In the data rows, 128 means zero.
Some points, one per row:
[118  82 156 113 156 124 121 112 132 143  90  80 145 113 135 107 157 135
  97 129 128  99 125 127]
[151  68 169  96 134 111 114  86 126 139  81  75 157 112 156 130 148 138
  97 107  92 119 143 133]
[135 156  93 151 117 157 154 118 136 137 151 129 130 177 145 176 127 166
 129 136 154 128 125 110]
[171 180 181 195 161 181 165 181 171 139 174 164 169 196 155 198 172 181
 174 167 171 179 172 173]
[100 100  97 115  98  82 130 127 116 141  99 100 115 134 133 110 112  95
 118 115 113 122 139 114]
[ 64  98   0 133  36  71  72  99  55  40 111 104  60 110  32 130 129  70
 132  82  55  78  59  66]
[105  94  70 108 132  98 115 101  91 118 127 121  96 114 104 137  87 112
 132 113  82  93 108  99]
[ 74  82  67  86  79  93  87  98 103  63  81  39  90  79  79  73  70  50
  62  91  72  82  88  77]
[128 151 148 157 152 172 144 143 138 151 136 195 125 153 130 176 129 148
 150 155 164 159 141 134]
[142 112 175 114 130 143 116 103 127 118 129 130 159  90 152  99 154 119
 148 146 134 160 102 134]
[ 91  54  95  35  75  85  70  73  53  59  60  42 101  41  67  31  83  61
  69  66  47  80  51  60]
[ 51 108  20  98  52  78  60  96  79  56 117  95  38 131  49  98  24 112
  68  60  77 130  85  71]
[159 208 124 182 132 140 171 149 101 131 187 197 120 157 137 169 142 167
 162 187 148 140 130 150]
Here are 18 more points, each followed by its number:
[213 132 132 156 244 176 159 170 187 181 156 180 201 140 180 143 191 170
 157 178 171 175 179 196] 0
[159 126 169 123 151 136 120 125 128 168 109 161 147 120 130 130 148 123
 176 142 131 150 147 153] 1
[222 132 231 161 231 185 193 172 209 255 120 155 208 160 195 113 129 134
 132 182 179 204 180 193] 2
[101 151 115 147 118 136 129 108 140  78 114 145 107 119  85 128 100 121
 126 131 130 114 116  80] 3
[149 132 149 137 151 145 149 131 151 127 122 127 132 133 119 132 143 131
 142 140 141 127 131 130] 4
[ 82 120  90 117 106  97 143 109 111 110 128 106 105 126 118 128  81 117
 123 123 130 109 130  92] 5
[112 215  71 154 144 157 144 164 135 134 195 131 126 204 130 204 118 158
 173 148 149 142 142 128] 6
[106 121  73 122  61  97 119 132 120  71 142 132  99 138 108 137  97 116
 112 120 116 127 106 124] 7
[153 179 148 133 165 131 161 149 170 155 165 170 160 177 148 171 152 158
 167 165 154 168 163 170] 8
[ 87 139  90 133  93 128 119 113 100 101 135 131  83 144 100 113  96 146
 130 110 115 123 114 118] 9
[135  49 142  62 137  98  95  99 132 100  60  89 128  36 119  41 129  97
 132 129 108  83  87 110] 10
[123 108 120  97 111 100 107  84 129 113  71 100 126  76 117  69 134  99
 115  90 115 107 128  96] 11
[122 176 104 118  85 133 101 131 143 131 171 151  82 133 130 151 131 157
 132 129 149 127 117 129] 12
[ 77 118  70  90 110  94 107  75  98  80 102 130  88 103  83 121  76  96
  92  99 130  89  87 103] 13
[119  57 153  81 110  96 129 103 132 131  86  87 105  87 113  65 158  83
  90  92 102  93  91 110] 14
[121 106 139  93 120 123 129 112 133  87  89 123 129 115 153 113 139 126
 121 132 130 104 126 120] 15
[110  71 124  97 103  87  78  80  95  99  46  60  93  76  91 130 117  59
  85  84 118 130  71  90] 16
[117 172  93 145  89 135 117 131 111 115 138 139 101 152 118 133 104 149
 139 138 140 110 127 168] 17
Which of these numbered points is nearest to each point below, looking only along the 8 directions in which the first points spread most? Its number follows each.
[114 194  85 132 116 125 170 127 134 121 177 138 115 182 114 159  80 171
 102 141 139 133 161 131] > 17
[121 170  94 152 130 140 160 121 118 126 156 139 132 163 123 150 120 151
 138 129 129 130 115 117] > 12
[148 117 117 144  96 121 130 142 132 128 154 114 129 120 130 167 133 131
 125 139 123 159 129 118] > 17
[135 142 232 183 196 196 177 173 172 209 129 173 174 129 181 156 212 178
 181 179 180 130 166 130] > 0
[167 163 197 149 227 182 174 146 162 188 157 181 189 155 165 149 179 147
 147 178 192 155 201 170] > 0
[176 157 199 144 194 163 141 192 147 198 132 154 165 136 165 144 166 194
 176 182 160 143 149 187] > 0
[118 107 155 116 132 140 113 113 108 115 122 129 104 100 115 105 121 119
 110 114 130 114  97 130] > 15
[138 190 114 180 147 164 195 192 169 167 178 196 164 213 153 179 165 199
 189 162 174 183 189 178] > 8
[ 98 149  81 153  72 103 143 150 105 114 178 134  91 132 130 151  69 142
  85 105 107 123 118 102] > 9
